In the rows, 128 means zero.
Each run below is a few steps of one of 8 hidden systems, one row a step.
A, path 1 (11 x 22):
[[ 97 135 145 176 135 132 134 102 138  93 152 135 126 116  76  74 153 111
  134 108 118 121]
 [ 70 144 118 108 147 116 147 106 107 107  93 103 139 139 118 117 106  75
  138 108 147 161]
 [ 82 133 116 114 153 113 162 139 105 156 158 130  89 168 107 172 107 150
  149 116 156 108]
 [125 111 161 161 128 129 124 115 120 117 156 162  85 124  55 101 142 140
  109 115 150  99]
 [102 103 133 107 127 119 118 102  98 112  84 145 139 114 112  97 123  72
   95 119 158 169]
 [ 93 126  87  95 140 110 135 149  91 181 139 141 103 147 157 169 104 131
  129 133 165 150]
 [148 124 127 168 114 134 123 152 120 152 169 164  56 109 101 106 144 173
  126 129 141 100]
 [141 121 146 126  87 127 129 106 110 104  80 142 126  80 126  52 149  92
  101 118 142 146]
 [103 152 108  70 106 108 138 135  93 167 105 112 144 132 191 161 111 105
  135 129 164 149]
 [167 136 136 151 103 128 125 161 116 169 181 124  75 135 120 166 134 180
  159 135 143  85]
 [196  93 165 151  85 132 125 110 118  77 107 132 127  91  95  73 166 115
  108 121 116 119]]
H, path 2:
[[ 43 120 112 156 177  79 127 107 156 136 127  74 169 137 188  62 179 121
  166 121 120 107]
 [ 32 150  81 139 119  76 176 152 121 155 144  70  96 163 138 105 157 107
  155 141  82 130]
 [ 79 141 132 119 109  47 165 132  88 109 158 113  84 121  46 113 150 103
  129 137  77 126]
 [100  79 151 102 158  48 119  97  61  95 124 113 137 135  65 139 138  80
  120 122 149 137]
 [ 95  57  99 110 155 115 117 126  55 138 145 130 112 182 118 155 133 112
  121 118 198 156]
 [110 107  86 139 107 157  92 137  68 143 180 167  88 130 113 106 150 144
   98 141 173 174]
 [131 156  97 111 133 131  68 116  84 116 124 161 134  58 135  83 127 130
  101 150 153 182]
 [110 170  96  63 158 128 126 124  88 128  97 134 141  85 172 122  93 155
  155 118 171 153]
 [102 179 135  78  80 154 176 127  97 132 133 126 111 118 136 105 121 178
  169 102 169 117]
 [141 164 166 104  37 146 159 100 106 100 118 123 148 108 120 101 145  93
  127 110 135 133]
 [173 125 120 115 105 131 173 116 102 102 109 133 177 125 138 174 107  58
  133  95 130 160]]
C, path 3, 11 rows:
[[144 122 121 178 160 159  72 118 166 116 126 144 138 117 123 106 132 123
   94 146 116 132]
 [ 99 146  82 131 159 121 132 119 153 130  99 134 156 120 174 113 129 107
   90 143  98 145]
 [ 80 176  98 140 168 112 155 139 139 141 137 108 112 141 122 150 105 124
  154 125 110 120]
 [ 92 141 151 135 149 143 111 129 139 120 104 103  77 131  73  94 113 143
  146 131 135 118]
 [ 76  91 160  84 113 110 126 118 142 126  91 127 127 138 116  87 130 109
  108 131 116 142]
 [ 97 105 147 111 120  77 139 143 134 160 158 144 136 133 107 166 114  85
  140 119 105 149]
 [155 108 142 166 152 115 101 145 121 134 157 164  98  95  77 136 109 117
  139 116 137 139]
 [129 100 114 140 148 129 120 112 127 122 115 184 136  90 149  71 142 131
   99 114 153 141]
 [ 83 153  96 139 121 109 165 122 123 161 155 146 153 127 183 121 142 103
  133 109 142 135]
 [122 174 109 173 113 138 149 153 105 141 149  99  76 121 104 126 126 121
  171 116 138 123]
 [129 125 141 111 103 143 147 116 107  91  90 117  89 113  93  61 146 153
  123 124 131 119]]
L, path 4 (11 x 22):
[[132 101 135 114  99 140 106 122  82 113 140 138 108 112 108  85 153 148
  127 126 161 142]
 [155 114 108  98  90 145 131 126  84 107 104 120 141 112 147 109 141 112
  118 130 136 166]
 [146 141  98 134  96 158 168 128  87 126 143 124 124 142 141 144 131 118
  147 106 159 140]
 [145 126 132 154 120 167 130 103 102  98 135 132 116 138 101 108 144 138
  123 109 171 111]
 [151 133 123 114 118 153 122  95 114  87  80 118 152 126 142 108 139 117
   94 136 136 127]
 [139 164 106 127 111 153 156 117 118 133 110 108 140 152 165 164 123 111
  123 124 147 118]
 [135 143 144 156 133 161 130 117 132 130 130 118  97 159 108 141 127 149
  128 119 167  85]
 [151 122 152 107 130 147 103 105 145 100  82 124 132 128 124 112 128 151
   86 149 125 104]
 [152 149 128  96 114 131 135 128 143 144 101 119 158 134 176 170 112 123
  117 139 118 120]
 [145 129 144 157 133 144 131 144 149 160 152 127 104 151 129 166 114 149
  155 118 151  94]
 [158  99 161 135 142 144 100 122 161 108 116 139 118 117 104 102 132 167
  110 141 109  98]]
Z, path 5, 11 rows:
[[ 47 121  74 109 122 131 100 164 110 151 141  48 132 169 157 121 131  95
  170 157  95 203]
 [ 94  91  80  81 130 147 152 142  57  80 171 103  91 174  69 121 145 185
  138 143 105 156]
 [ 67  83 165  98 130  87 114  99  66 124 157 169 106 119  74  81 148 133
  120 105 201 133]
 [ 83 118 104 119 126 117 115 139  86 170 116 122 127 101 189  87 124  93
  177  96 205 180]
 [116 132  53 140  97 193 197 160  98 131 157 126  87 151 147 107 134 156
  166 103 131 161]
 [ 93 148 150 135  85 174 172  99 105  98 161 175 103 145  49 104 125 118
   99  98 155 135]
 [112 166 160  97 119 128 132  91  91 116  91 126 160 105 127 130  97  69
  154  84 206 149]
 [164 126 101 135 120 157 192 140 108 128 112  85 125 154 180 150 124 137
  198  85 165 110]
 [144  98 141 184  83 179 176 113 137 122 152 138  97 192  95 137 156 118
   94 108 140  89]
 [136 145 148 130 105 140  98  86 110 125 101 151 160 136 116 164 112  46
   62 129 178 149]
 [192 168  86 103 139 126 141 134  81 134  99 101 139 116 188 195 103 137
  149 127 169 116]]
E, path 6, 11 rows:
[[ 89 116 146 170 104 138 122 115 154 120 232 152 166 130 122  76 184 158
  153 115 106 115]
 [125 178 106 159  98 133 118 113 118  85 141 113 164  80 112  85 146  61
  127 133  77 181]
 [106 145  53 112 193 101 172 137 112  95 108  94 135 137 132 148 111 122
  140 134  70 151]
 [ 66 135 132 143 179  99 148 101 116 117 164 110 116 169  99 126 152 161
  142 114 158  68]
 [ 84 141 148 152 105 139 108  91 104 124 104 111 122 135 112  79 148  68
  113 117 185 137]
 [103 119  74  97 119 142 157 145 108 147  89 136 110 155 143 147 100  84
   86 136 124 184]
 [110 124 119 116 153 113 146 140 111 149 167 169  80 156  86 175 107 171
  103 132 141 101]
 [138 129 171 148 133 130  80 114 114 126 122 160  97  81  93  88 125 135
  123 116 188 118]
 [134 126  98 103 121 159 132 143 131 149  82 153 134  92 184  99 101 118
  132 113 147 176]
 [128 147 107 109 112 144 182 158 132 156 171 151 105 143 143 165 111 179
  152 119 111 115]
 [169 145 172 152 100 125 139 116 114 100 142 122  98 100  73 111 141 140
  157 108 141  88]]
J, path 7 (11 x 22):
[[126  91 114 149 148 190 147  98 158 111 131 198 151 176 101 160 106  98
   40 118 129 148]
 [103 114 106 139 154 137 117 128 156 176 122 218 135 132 140 161  87  77
   50 126 145 167]
 [100 128  98 171 163 124 155 160 174 201 103 184  56 125 138 137  88 105
   97 116 136 130]
 [ 83 157 150 138 119 117 181 126 168 167  84 171  52 128  99  97 113 132
   76 118 133  80]
 [ 70 159 196  75  86  82 155 120 149 165  90 150 107 110 100 118  98  92
  110 117 133 118]
 [111 101 174 101 102  81 172 171 137 167 117 121  90 120  98 148  88  92
  193  93 116 143]
 [145  54 162 129 112  97 193 140 114 108 139 138  85 132  70 107 142 136
  162  88 115 110]
 [127  65 162 101 104  69 144  98  91 105 152 169 161 105 117  93 172 113
  110 109 139 129]
 [118  96 106 143 129  49 124 146  98 162 173 136 155  93 176 121 160  87
  160 120 127 153]
 [126 132  79 200 148  86 151 148 101 126 161  94  82 114 127  93 175 135
  161 127 109 103]
 [ 96 177 124 128 129  90 125  78  89  77 113  89 128 117 106  78 174 134
   99 146 132  84]]
C, path 8, 11 rows:
[[129 116 101 116 134 132  68 117 126 138  98 148 161 115 168 123 128  85
   57 165 128 173]
 [118 135  49 126 174 112 173 157 114 151 131 139 124 136 164 178  98 115
  136 122 106 156]
 [103 172 117 147 171 176 133 137 135 125 151 144  81 131  88 123  97 188
  159 112 152 110]
 [ 77 142 162  95 105 170 103 104 142 124  72 114 127 126 135  58 124 130
  120 125 161 141]
 [ 95 106 140  90  84 103 177 149 139 153 107 101 136 153 144 145 112  71
  153 115  92 159]
 [161 118 164 144 122 118 150 157 140 127 168 149  87 118  48 166  98 129
  155 114  94 119]
 [166 101 178 129 140 129  85  95 139 104 106 180 143  80 104  88 131 132
   90 121 154 116]
 [115 100 110 138 137  93 142 111 138 159 118 149 185 126 211 130 145  75
  109 111 144 132]
 [134 161  79 206 138 126 158 165 133 169 178 124  83 139 132 163 130 123
  155 120 115 111]
 [136 173 123 143 126 164 111 120 122 101 103 129  69  89  97  56 137 181
  112 142 135 104]
 [ 77 133 139  57 105  96 155  97 114 117  75  97 166 127 180  83 151 127
  122 130 137 120]]
E, path 9, 11 rows:
[[144 174 157 154 139 158 162 172 219 152 105 134  76  98  97 135  65 149
  173 115  66 108]
 [120 140 212 105 129 100 188 112 201 114  81 138 131  93 105  90 101 139
  163  84  94  74]
 [103 109 197 100 102  73 169 127 160 149 112 117 176 120 151 140 106  54
  189  77 123 134]
 [125  51 142 175 111  85 173 172 155 165 151 109 109 164 111 160 133  55
  169 103  82 138]
 [135  57 144 180 129  59 149 124 155 130 140 163 112 121  98  99 176  93
   77 129  74  99]
 [111 129 119 135 151  30  94 116 125 155 133 162 165  63 171 104 155  80
   86 147 113 135]
 [ 92 151  72 160 158  74  98 177 122 195 149  92  96 109 179 129 134 127
  166 156 109 140]
 [ 84 146 115 149 115 112 143 150 130 138 125  87  45 130 115  51 174 184
  140 154  99  82]
 [ 79 159 151  46  74  87 142  98  83 101  90 103 132  99 122  57 160 133
  115 141 127 128]
 [ 87 105 107  48 108  94 133 149  47 138 139  84 133 152 129 166 116 105
  177 128 143 190]
 [120  30 108 144 131 146 133 155  76 116 182 118  69 185  68 126 152 159
  151 121 137 145]]
J, path 10, 11 rows:
[[107 150  87 129 126 162 174 136 139 126 105 151 102 126 120 112 103 112
  110 117 101 160]
 [114 168 126 118 128 145 172 114 127 121 110 167 115 112 104 129  94 113
  117  99 143 136]
 [109 127 144 125 114 144 149 126 123 145 107 147 113 125 118 125 100  87
  141  93 173 146]
 [129  96 127 133  99 135 180 139 121 144 104 134  98 149 125 127 123  92
  129 100 137 136]
 [143 114 127 123  95 112 179 122 104 127 130 160 108 130 112 138 137 109
  104 111 134 120]
 [141 121 140 129 111  87 128 127  98 146 131 154 115 102 123 133 131  97
  115 117 155 129]
 [141 111 127 148 122  86 137 142 113 156 110 118  97 113 145 119 141 109
  142 119 148 111]
 [131 134 134 136 106  96 157 126 112 133 122 107 102 133 130 117 159 136
  127 132 130  83]
 [122 147 156 107  97  93 112 120 102 127 135 105 130 120 118 130 148 123
  128 143 133 110]
 [144 115 138 116 125  97 108 141 104 131 127  84 125 122 129 142 133 121
  166 138 125 128]
 [152 102 125 125 137 122 132 133 108 106 137  95 122 142 126 130 149 162
  154 129 122 105]]
A, path 11, 11 rows:
[[ 96 184  95  93 147 115 109 111 121 129  96  60 170 140 201 138 139 144
  133 161 126 106]
 [129 140 143 142 115 157 119 141 147 134 149  57  94 186 124 140 153 195
  164 153 117  65]
 [142 103 179 112  78 166 126  95 141  58 128 101 149 151  70  90 160 140
  108 138  81 116]
 [ 99 132 134  45 136 142  98  97 110  88 127 115 213 145 130 164 102 107
  117 143 122 181]
 [129 104  96 126 189 165  95 157 121 141 190 129 129 163 126 193 100 183
  172 134 143 141]
 [158  74 110 197 143 194 135 127 154  84 162 168 114 123  94  68 157 160
  117 111 101 131]
 [ 82 163  93 118 127 165 149  92 144  97  88 155 185 106 156  75 116  72
   88 112 116 186]
 [ 74 214  94 112 159 154 144 154 142 182 127 112 104 146 163 178  67 144
  169 122 155 133]
 [155 123 174 175 117 166 173 151 165 131 136 137  39 136  62 109 119 183
  164  97 133  63]
 [125 102 203 102  86 126 160  79 151  84  76 168 167 109  85  80 123  58
   80  94 125 135]
 [ 91 141 132  70 157  88 103 135 117 184 125 138 168 144 156 231  60  67
  128 131 163 174]]
H, path 12 (11 x 22):
[[147 222  91 197 121 177 138 120 136 118 142 110 116 135 110 165 115  98
  112 135 119 120]
 [177 180 120 146 152 147 146 120 136  87  67 109  86 122  81 146  98 129
   99 141 108  97]
 [150 143 160 102 145 126 146  99 148 126  80 141 122 154 122 173 107 147
   72 138 143  60]
 [134 140 181 147 109 145 107 126 166 177 125 132 114 162 129 179 103 114
  111 128 167  86]
 [166 105 157 158  96 171 102 160 174 165  97 122  84 136 114 136 103 107
  122 139 115 133]
 [167  81 144 119 131 133 122 149 181 140 100 168 124 110 135 127 109 141
   95 141  82 130]
 [131 100 156 137 164 114 110 134 186 157 143 161 154 111 155 132 117 149
  144 122 122 104]
 [109 107 146 162 137 139 113 149 180 156 126  97 116 136 153  93 135 142
  173 122 116 111]
 [102 108 124 129 105 115 142 144 171 135 114 109 120 133 145  85 151 131
  122 150  61 125]
 [ 96 125 140 123 141  69 142 129 154 134 154 134 150 117 122 137 132 108
  134 133  74 123]
 [ 99  94 148 145 163  89 131 137 127 131 146  97 117 145  97 131 132 113
  180 111 125 122]]
L, path 13:
[[180  87 115 136  93 141  95 146  90 119  98 168  72  95  68 118 115  80
   65 148 116 195]
 [175 154  68  83 139 105 197 130  59 100 111 174 131  72 139 153  95 126
  132  97 142 160]
 [118 126 123 147 132 115 171 104  85 137 161 148 137 117 168  95 164 149
  174  70 214  92]
 [130 102 137 183  85 154 107 107 128 116  99 107 109 128 144  35 195 112
  101 134 150 111]
 [154 194  98 122  59 155 152 126 111 109  83  96 118 119 131 125 135  85
   79 158  85 145]
 [135 205 144 114 109 131 166 112  85 120 135 102 113 138  96 189  98 120
  160 106 170 100]
 [140  82 182 116 147 124 117  97 106  97  97  94 113 161  94 119 140 155
  144 114 184  73]
 [163  75 125  91 105 127 121 107 126 106  83 112 159 162 171 135 160 131
   60 164 108 111]
 [167 164  95 145 112 139 121 138 114 164 160 135 141 145 170 211 123 119
  102 146 139 119]
 [169 148 127 176 172 160  88 136 124 127 142 124  85 112 108 136 115 181
  156 126 166  92]
 [149 125 134  91 135 154 112 117 155  84  85 114 148  99 155  67 143 197
  124 152  95 107]]
Z, path 14, 11 rows:
[[ 56 128 119 135 165  57 170 159 116 178  96 106  32 160  78 148  98  93
  139 123 135 115]
 [ 76 113 122 114 110  94 158 161 103 160  58  78  30 157  87 113 113  85
  128 137 128 141]
 [ 97  88 116  66  79  84 190 151  77 137  77 105  67 150 105 120 126  93
  119 130 116 154]
 [120 102 137  94  58  68 172 153  55 146 135 109  79 127 101 131 144  96
  153 117 136 146]
 [150 106 124 138  52 108 145 142  55 124 122  93  86 112 117  84 169  90
  148 119 148 151]
 [150 116  92 128  61 123 176 112  57 102 121 131 129 108 149  80 179  96
  111 112 139 151]
 [133 175 102 136  69 113 175 106  69 115 173 139 153 104 146 115 169 103
  129 108 148 132]
 [133 199 122 157  75 153 135  98  87 101 155  95 140 115 139  99 170 121
  146 119 159 108]
 [129 160 125 128  91 173 150  77 111  84 120 102 175 145 156  96 167 136
  114 119 151 103]
 [116 154 140 107 103 148 144  83 122 114 164 125 201 163 165 152 150 130
  120 114 157 102]
 [143 148 140 141 114 168  90 108 120 124 168  98 169 164 150 167 142 142
  145 132 170 107]]
D, path 15 (11 x 22):
[[125  65 130 162 124 139  65 165 137 160 141  54 112 172 157 119 160 131
  168 157 121 132]
 [150 107  88 167 113 151 168 131 142  85 114 124  90 137 100  76 167 141
   82 146  53 120]
 [ 99 204 146  95 134  79 110  95 130  91 137 140 173  63 105 104 127 122
  118 142  87 129]
 [ 91 118 138 110 166 104  68 158 110 152 144  58 124 141 127 150 109 141
  213 142 143 145]
 [127  46 104 152 152 158 153 143 121 106 121 115  65 182  89  99 154 170
  117 129 116 112]
 [ 88 155 134 101 114 120 135  77 119  87 135 187 161  98  96  76 149 122
   52 135 110 139]
 [ 66 179 122  87 134 116  82 145 112 162 164 107 154 113 143 157  89 110
  177 138 141 186]
 [130  82  97 151 157 169 163 177 124 148 138 113  47 173 113 136 111 184
  179 109 142 118]
 [119 120 151 124 111 142 177  77 132  90 106 193 123 111 103  55 154 151
   64 104 145  90]
 [ 59 183 147  71  95 105  99 103 113 148 137 121 200 111 169 134 115  72
  135 130 147 177]
 [123 103  92 147 127 146 160 195 120 178 156  84  73 185 131 193  99 128
  203 115 129 141]]
D, path 16 (11 x 22):
[[199 102 115 156 197 128 117 138 138 114  50  78 104 140 140 164 102 118
  144 127 135  97]
 [156 103 151 134 159 108 111  87 161 110 103 137 156 159 132 153 152 138
   44 158 110  59]
 [140 149 165 126  95 131  34 126 149 145 140 116 152 122 115 156 127  97
   84 185 103 140]
 [172 110 111 123 141 158  90 179 157 133  92  96  95 120 123 147  91 141
  146 162  68 163]
 [153 101 142 110 166 121 137 128 179  99 116 152 132 112 119 109 124 196
  114 140  69  90]
 [102 122 193 107 116 118  55 109 167 125 155 126 177 110 123  91 146 145
  131 150 111 120]
 [104  94 123 133 114 163  90 163 151 133 133  77 126 148 128 104 129 117
  172 149  81 178]
 [117 111 105 147 150 141 179 141 159  94 140 137 107 134  92  99 131 154
  137 118  55 124]
 [ 81 154 169 130 150  96 112  96 143 104 155 148 154  92  88  85 135 131
  141 117 122 117]
 [ 63 110 127 130 151 125  87 139 123 147 129  84 128 143 131 107 122 102
  177 127 147 166]
 [ 87  97  83 155 154 143 178 144 135 131 130 129  78 175 108 113 134 136
  118 124 106 127]]

Which system made each of these runs?
path 17 (2 x 22):
[[ 93 125 146 171  90 182 108  90 135 144 148 140 151 157 162  86 171 108
  105 114 196 114]
 [123 143  93 139  73 140 124 144 136 151 102  93 130 150 161 137 140  58
   88 163  83 166]]
 : J
path 18 (2 x 22):
[[116 148  99 125 143 154 129 132 138 123 151 158 104 132 119 116 132 188
   90 149 104 113]
 [ 92 184 133  83 130 126  93 108 116 130 106 112 151 112 152 123 115 136
  123 147 153 134]]
 : C
path 19 (2 x 22):
[[112  85 126 101 142 131  80 106 145 136  86 130 165 155 169 127 136 112
   59 165 131 136]
 [117 142  88 120 149 121 135 163 157 181 156 145 135 144 174 188 105 143
  121 150  94 131]]
 : J
path 20:
[[ 95  86 159 108 130  83  83  81  97 119  80 111 131 152 116  95 165  85
   63 154 172 111]
 [107 121  72  77 128  80 128 141  81 173 120 112 156 132 226 154 138 118
  130 144 154 153]]
 : Z
path 21 (2 x 22):
[[115 125 128 143 153 165 147  96 151 127 124 166 123 169 118 140 121 140
   73 118 160  94]
 [111 144 136 143 131 171 104 121 157 139 100 151 104 144 104 134 101 106
   71 141 139 136]]
 : A
path 22, 2 rows:
[[115 108 131  80  92 135 144 123  96 137 121 151 109 140 126 124 134 145
  100 128 157 133]
 [140 115 115  94  98 115 130 153 100 156 129 149 115 104 145 132 120 129
  130 130 135 157]]
 : J
path 23:
[[ 34 138 152 124  75 188  69 138 148 166 190 149 137 136 117  82 123 115
  140 133 145 196]
 [101 101 135 107 113 184 112 157 129 125  88 129  90 127  65 107  66  77
  148 116 126 225]]
 : L
path 24, 2 rows:
[[ 94  75 160  89 139  90 132  81  95  93 131 129 175 183  81 170 132  72
   85 119 148 131]
 [123  89 109 141 142 133  88 139  99 144 177 168 134 148  87 194  97  72
  101 134 138 197]]
 : D
path 25 (2 x 22):
[[165 121 176 105  86 142 132 108  86 101 145 137 151 116  93 148 120 105
  158  92 172 141]
 [183  78 110 128 105 187 137 119  95  97 114 128 152 145 144 140 130 105
  131 105 162 161]]
 : H
path 26:
[[152  76 128 145 117 110 187 135 115 110  63  88  83 153 107 113 141  85
  129 111 111 116]
 [115 106 158 111 109  97 168 111 142 124 157 175 116 150  91 136 149 159
   76 130 103  77]]
 : C
path 27, 2 rows:
[[ 79 157 159 120 132  79 133 108 117 139 131 118 150 107 127 121 123  84
  161 104 160 124]
 [ 97  83 137 145 129 101 141 138 119 146  97  85  81 160 116 106 143  97
  145 120 139 120]]
 : L
path 28:
[[174 164 110 169 100 191 181 113 101  97  98 129 107 100 133  90 128 118
  154  77 178 127]
 [129 141 134 122  65 164 217  94 124  99  99 122 136 154 149  92 159 126
  115  92 140  90]]
 : C
path 29 (2 x 22):
[[109 106 100 144 126 125 181  84  89  68 117 162 130 132  79  81 161  85
   67 107 124 147]
 [ 85 187 112 117 142  53 156  97  74 138 144 136 163  99 147 152 126  63
  141 103 174 133]]
 : Z
path 30:
[[130  92 114  88 137 129 117 132  81 109 115 137 125 110 108 118 111 120
  143 121 145 179]
 [118  94  89 102 122 140 171 129  90 125 136 149 135 136 154 120 134 130
  136 105 150 157]]
 : L
